0: [ 80  59 113 151 189  78 197  82 211 167 103 143 167 187  83  94  92 172
  92 154 187  67  94 126]
1: [133 167 171 181 186 101 183  52 112 148 180  95 178 178  81  66 127  75
 140 159 115 122 166  96]
2: [158  63  94 159  95  56  66 102 195 122 124 108 185  76 150 114 228 126
  74 120 120 129 192 129]
3: [117 157  48 110 117 118  90 167  75 180 173 103  80 189  88 135  83 136
  88 155  97 106 125 173]
4: [158 173 101 129  93 135  96 174  86 154 138 188 139 118 106 158 139 124
 122 164  67 184  85 167]
5: [ 67  75  82  80 161 164  59 137 195 131  58  82 124 128 119 128  35 109
  84 108  86  69  81 192]
6: [143 151 136 145 140  90  70 183 143 104  85  97  97  65 107 157 117 147
 160 155 113 143 164 140]
7: [120 196  76  80  88 133 121 109  64 183 180  64  45 167 114 162 107  97
  87 146  59 166 127 186]
8: [169 148 148 144 222 163 166  45  87  91 138  97  83 106 134 114 105  96
  95 114 118  43 145 116]
9: [125 162 169 162 129 118  94 160 177  88  70 119 153  87 129 156 110 169
 102 138 180 156 173 119]
10: [147 171 168  81 134  95 195 170 152 135 137 108 128  82 137 124 181  82
 121 115 148 175 144  88]
11: [130 154 166 161 126 115  98 159 172  93  70 127 145  85 125 156 111 169
 101 139 169 157 174 128]
12: [137 194 127 156 182  96 168  84 109 156 163 111 105 172 110 125  89  71
 155 156  81 143 149  79]
13: [136 164 229  41 126 175 145  84  52 111  77 107  95 218 149 188 103 196
 116  95 155  28 128 154]
14: [107 141 200  70 139 186 160  96 195 109 102 105 173 178 181  49 171 174
 138 137 134  89  65  81]
15: [153  54  87 133  91  93  96  97 179 105  81  60 150 104 110 146 116 180
 105 153  74 170 147 140]
16: [156  72  93 173 125  84  51  41  99 141  93 192 181 111 107 139 143 129
 111 169 147 180 158 155]
17: [159  52  83 166  89  53  52  96 199 116 121 107 192  76 153 108 232 135
  73 122 117 124 195 133]
18: [139 176  94 150 102 125  89 157 116 155 148 192  94 118  75 164 118 131
 119 168 111 176  88 175]
19: [147 153 198  61  77  97 125  74 164  86  84 115 125 179  83  48 196  80
 127 126 115  53  84 142]
20: [ 73 120 143 166  97 112 113 161 180 150 115 181  87 151 104 159  84 112
 142 146  99 158 169  86]
21: [143 159 177  80 138  74 197 171 154 135 139  96 123  75 123 141 191  70
 107 111 157 184 148  81]
22: [176 163 146 166 157 150 167 130 128 175 135 166 194  45 115 101 127 118
 208  99 119  90 191 105]
23: [ 80 166 146 147 101 100 120 149  79  69 123 175 116 120 102  92 138 184
 103 100 146 158  68 132]
24: [146 110 130 146 128 101  82  98  99 153  61 152 125 128 112 110 120 159
 136 174 108  92 163 212]
25: [154 168  80 100  87  92 109 171 148 140 146  55  65 193  89 138  92 139
 109 182 109 166 180  93]
26: [193 145  45  96 141 130 131 159  61 162 148  55  41 162 216 222  98 108
 160 160  18 179 152 157]
27: [118 162 144 173  84 123  90 146 174  73 111 105 159  91 113 143  97 168
  99 125 178 163 159  88]
28: [155  67 114  63 208 140 168  82 170 173 117 176 148 124 108 131 121 194
 170  60 193 141 113 181]
29: [190 168 144 166 161 145 173 130 121 177 145 163 196  29 107 102 123 122
 212  93 124  84 196  99]
30: [133 143  83 165 159 170 174 125  64 129 110 168 104  97 162 156 133  99
 106 110  94 107 164  58]
31: [163 161 162 167 143 164 146 153  86 138  98  91 168 165 163 152 187  99
 183 159  85 155  74 150]
32: [ 63 135 122 134 126 131 148 161 104  74  55  89 189  84  94 173 128 118
 102 155 206 123 139 190]
33: [114  78 121 155 151  96 164 119 126 155  68  95 115  90 104 147 106 189
  93 133 147 172 109  73]
34: [212 148  95  45  83 118 136 177  97 165 175 124 114 192 114 181  75 107
 133 115 103 214 123 101]
35: [ 95  71 193 171  71 170 144  51 199 100 170  44 105  96 190 148 184 101
 124 146  64 162 192 176]
36: [ 86 187 136 131 129 197 105 159 158 118 202  57 118 126 211 133  51   0
 129  45 163 135 171  56]
37: [120  86 125 158 143 101 155 118 125 154  81  95 123  89 114 147 112 179
  97 134 151 171 118  73]
38: [127 133 106 165 162  78 167 120  91 126 128 121 111 175  99 156  96 170
  94 129  85 114 147  94]
39: [171 107 121 193  98  87 144 110 162  96 109  71 154 153 125 134 160 175
  81 119 107 172 176 170]
40: [ 74 164 117 169  87 180 171 152  94 103  88  86 135  72 112 143  91 172
 105  76 132  83 100 173]
41: [ 69 119 197 154 157 139  80  94 186  96  88  79 163 140 200 121 185 119
 143 157 183  91 174  67]
42: [ 91  61 192  92 114 177 134  96 156  74 162 130 110  74  90 102 189 174
 170  33 178  46 128 157]
43: [105 143 136 153  90 124 103 133 200 114 143  71 185  72 171 160 159 103
 126 149 204 151 173  83]
44: [140 179  79  60 108 106 130 169  92 158 167  78 128 143  88 143 119 129
 153 170  87 143 117 117]
45: [111 163 151 171 101 135  90 143 177  75 110  95 167  78 124 137 103 173
 102 126 175 161 161  75]

[172 183 114 181 141 157 127 147  90 131  97  80 141 184 159 156 201  87
 189 163  75 155  53 180] 31 4
[171 164 164 167 150 171 153 151  74 138 101  81 178 175 171 152 201  96
 190 160  82 154  60 159] 31 4
[222 144  81  44  64 122 138 188  89 178 178 124 108 205 117 192  70 110
 123 114  96 229 127  99] 34 44
[ 78  73 180 103 178 181  72  84 183 135  95  42  99 170 185  51  93 135
 171 144 152 112 152  92] 41 14
[ 61 167 115 173  86 196 170 163  86  87  79  89 136  71 105 152  83 176
  94  66 125  72  91 167] 40 32
[143 177  96 150 101 126  93 156 112 153 141 191 102 113  83 165 124 130
 125 166 109 176  89 169] 18 4
[170  83 114  86 180 186 162  95 164 162 114 155  92 124 134  69 108  97
 192 156 185 161  78  87] 28 37
[188 140 208  92 183  96 139  87  73 181 163 108 136  67 193  88 192 163
 235 136 162 187  44 191] 31 10
[138 119 103 137 100  93 153 134 169 149  85 171  71  79  90 153  88 100
 175 155  87 177 167 107] 20 6
[156  67  90 134  92  97  96 105 179 105  83  66 145 105 107 145 113 180
 103 149  83 163 150 135] 15 39
[162 160 174 164 131 164  87 150  72 126  81 163 194 109 146 134 184 134
 155 138 141 161  98 168] 31 4
[158 232 114  56 148  99 109 188 138  90 162 167 116 177 192 139  75 126
 144 146 127  96 147 107] 44 25
[126 163 111 107 117 114  79 144  66 170 154 142  91 191  77 105 123 134
  73 148  82 125 132 169] 3 18
[127 163 102 102 114 109  78 147  55 177 161 138  78 192  65 100 116 135
  63 147  71 120 130 179] 3 7
[ 91  70 117 153 177  85 184  92 199 166 102 147 165 174  87 102  95 167
  95 152 177  79  98 128] 0 33
[208 142  91  59  68 129 131 170  90 178 182 119 104 197 121 186  72 105
 121 113 107 213 129  98] 34 44
[135  97 199 166 142 162 125  83 115 111  80 174 135 177 182 113 181  96
 180 149 190 125 114  85] 41 31
[115  57 203 194  77 133 108 140 118 144  83 110 124 150 179 142 151  86
 186 121 106  52  70 154] 31 24
[146 143  84 153 158 169 169 122  69 128 102 160 117  98 172 143 145  93
 109 100 103 109 159  73] 30 38
[173  87 160 176  86  99 165 150  94 135 142 145  90 149 113 140 206 154
 133 139  95 161 163 158] 39 38
[ 79  64 103  57 175 176 213 107 196 116 188 121 196 127 121  80  75 121
 186  92 158 161 108  71] 28 14
[ 55 158  99  70 142  99 149 177 125  80 166 185 145 117 144 103  80 146
 111 127 198 158 116 177] 23 32
[139  80  91 114  95 143 165 147 131  85 136 181 193 179 138  96 168 106
  91  60 184 120  94 119] 23 10
[123 151 107 181 111 192 136 146  87 129 101  67 155 166 140 158 185 101
 208 147  92 151  76 185] 31 4
[ 51  90  94  82 176 191 147 155  88  95 168 113 175 159 115  82 171 138
 139 125 150  69  73  77] 14 23
[137 155 101  93  65  99 142 117 102 121 145 117 109  83  94 165  99  94
 183 155  39 141 165 140] 44 4
[205 157  87 105  49 112 135 175   0 143  93 143  78  53 190 169  17 159
  87 173 133  75 140  96] 30 44
[136  64 144 179 101  96 194 127  85  88 140 128 128 109  92 112 200 131
 140 156 126 139 186 133] 39 37
[ 59  84 152  74 185 120 196 124 143  80 226  77 129 122 109 120 139 131
  87  85 135  92  90 147] 42 10
[ 65 115 145 173  92 103 119 161 194 147 105 183  85 147 105 161  83 103
 149 151  97 168 179  72] 20 11
[119 164 112 171  92 105 130 190 108 150 191  92 101 192  96 150  93 148
  85 119  96 145 147 238] 3 7
[148 101 156 155 132 117  85 161 128  84 125  78  85 134  95  88 170 164
 104 132 183  86  65 176] 23 6
[ 97 109 164 139 191 178 100 136 116 149 154  91 172  82 183  58 160 133
 133 148  90 100 149  78] 41 22
[ 64 115 203 154 165 140  77  88 184  94  81  82 160 149 203 116 188 121
 145 158 181  84 173  66] 41 43
[166  68 204 157 182 179  99  66 101  62 141 126 103  68 188 105 160 170
  94 109  88  64 136  85] 8 30
[138 125 103 132 103  93 148 138 172 145  97 165  72  91  90 149  89 104
 166 153  93 176 168 102] 20 6
[ 48  85  85  70 187 201 153 154  78  91 176 109 185 161 115  72 183 140
 141 121 152  57  63  76] 14 42
[162 172  78 107  89  92 109 173 141 143 151  48  59 205  77 138  91 144
 110 185 103 174 185  94] 25 44
[ 65 174  93 179  85 191 108 151  88  70  99  91 154  89 102 129 118 191
  99  74 102  65  63 189] 40 23
[116  95 110 125 132  79  91 149 127  54  77 187  95  71  98  63 173 173
  98 149 182 144  68 189] 23 24
[ 82  86 128 170  89  95  85 155 183 123  98 154  89  89  90 142 123 149
 110 151  89 151 156  82] 20 6
[136  73 107  46 195 198 125 142 169 131 102 125 187 162 108  93  97 210
 156  41 167 133 101 182] 28 5
[114 139 150 142 104 135 108 133 195 103 144  73 175  73 175 155 161 110
 124 144 190 151 177  86] 43 45
[160 111 127 159  83  80  90 140 174 132 100 137  79  69  85 170  90 161
 122 126  83 142 155 146] 6 15
[131 156 102 101  73  99 137 122 109 126 148 121 107  95  94 163 100  99
 175 155  44 139 155 139] 44 4
[133 167 101  96 131  98 109 165 184 118 178 117  78 178  93 119  97 136
 100 142 132 165 165  71] 25 20
[160 100 155 169 140 107  79 161 120  85 122  75  76 128  96  85 173 177
  96 128 198  88  56 183] 23 6
[ 92 175 139  93 139 119 141 134  84 120 156  79  82 100  81  94 133 132
 148 148  84 127  52 165] 44 23
[121 102  99 113 100  90  88 128 180 117  92  78 106 126  94 115 118 150
 105 134  91 152 156  76] 15 37
[179  86 108  73 184 193 157  93 173 161 104 158  82 111 138  64  94  91
 203 159 191 176  68  83] 28 37
[184 100 118 203  90  73 141 103 168  91 103  64 154 162 122 146 163 187
  69 118 101 173 175 180] 39 15
[123 146 103 173 206 131 229  83 190  85  81  86 100 106 206 151  72 126
 137 114  75  47 107 108] 8 30
[165  99 177 153 115 172 118 150 100 138  76 167  97 169 172 137 116 102
 180 148 106  86  67 126] 31 24
[159  78 200 149 171 181 109  66 100  70 142 125 102  78 186 100 159 159
 103 116  94  66 131  83] 8 30
[168 119  48 117 116 201 192  94 193 118 151 177 186 160 111  61 175 159
 114  28 208  87  82 173] 28 42
[130 112  98 135 105 105 155 126 162 146  94 164  77  91  91 147  90 105
 178 155  99 167 158 112] 20 6
[149 158 169  48  78 100 165  48 199 155 142 106 170 126 107  28 155  83
 122 155 167 146  99 160] 19 10
[175 139  90  94  94 129 122 155 117 116 137  88  80 160  81 148  70 160
 110 131  86 153 213 126] 25 44
[158  75  79 158  61  87 178 131 182 139 105 187 161  81 120 150 103 101
 202 141 143 178 212  49] 20 22
[165 103 188 150 114 184 127 166 102 138  75 162  86 175 181 136 113  99
 189 145 100  74  54 122] 31 24
[176 165 156 170 108 183 117 135  99 179  87 112 200 108 136 175 148  98
 117 153 122 104  94  95] 31 4
[167  77  89 167 130  82  61  30  93 128  85 194 174 116 111 149 132 137
 110 160 159 170 161 152] 16 24
[179 141  54 102 136 125 129 158  73 158 139  62  47 152 202 214  97 109
 158 159  26 177 152 148] 26 7
[ 70 147 125 173 102 171 113 154 117 150 103  89  91 100  89 157 103 163
 111 132 100  97  60 127] 40 37
[116  76 100 154 101 116  72 120 111 159  78 140 108 120 125 149  93 198
 123 148 124  80 116 172] 24 37
[121 103 111 130 129  84  90 153 122  65  84 185  96  76  97  74 163 171
  97 147 172 146  73 189] 23 24
[142 174  96 147 105 125  89 157 120 152 144 183  95 117  77 161 116 132
 120 163 112 172  94 164] 18 4
[119  97 115 119 121  83  86 150 129  58  88 176  90  80 110  69 167 158
 108 150 177 145  82 182] 23 24
[160 190 106  43 120 121 121 185 110 146 177  82  99 151 103 136 121 135
 138 153  77  99 115 136] 44 3
[172 125  41 127 106 201 201  87 196 116 158 184 185 159 112  56 185 152
 108  26 214  82  81 172] 28 42
[185 143 112 151  99 104  83 165 119 142  83 131  85  89 113 173 101 128
 121 138  69 157 165 160] 6 18
[103 157 174 172 194 100 176  53  83 165 168 136 181 171  89  65 154  82
  89 156 122 159 166  93] 1 12
[ 74 168 182  69  93 113 190  67 173  47 104  82 133 153 134  97 148 142
  93 129 173 166  86  73] 14 10
[ 87  93 128 169  89  96  84 156 185 123  95 151  89  87  90 143 119 150
 109 150  91 152 159  82] 20 6
[192  95 133 139 120  76 113 100 108 127 102 161 100 102  88 140  76 126
 171 174  72 130 165 169] 24 6
[163 204 101  27 118 118 114 202 105 155 189  68  87 151 105 144 110 136
 138 161  62  90 109 138] 44 3
[144 148 170  51  83 106 152  55 194 149 141 107 168 123 108  30 161  89
 118 146 161 136 114 167] 19 10
[141 158 177 160 188 126  96 132  84  74 176 184 179 164 188 145 200 183
  89  36  80 144 106  99] 23 38
[ 82  54 204  82 116 187 137  90 163  65 175 125 113  69  89  94 201 172
 180  21 188  31 126 154] 42 28
[112 151 100 176 110 188 137 154  98 133 100  65 148 154 130 158 184 114
 193 147  92 156  78 186] 31 4
[145 158 154  56  83 101 156  62 184 159 145 106 159 133 105  41 146  89
 117 155 159 141 102 162] 19 10
[111  87 181 105 180 153 166  71 128 156 158 173 100  94 160  60 108 172
 122  52 166 138 145 172] 28 42
[116 156  96 181 103 194 130 155  87 130 104  61 156 163 134 162 197 105
 207 150  85 156  79 194] 31 4
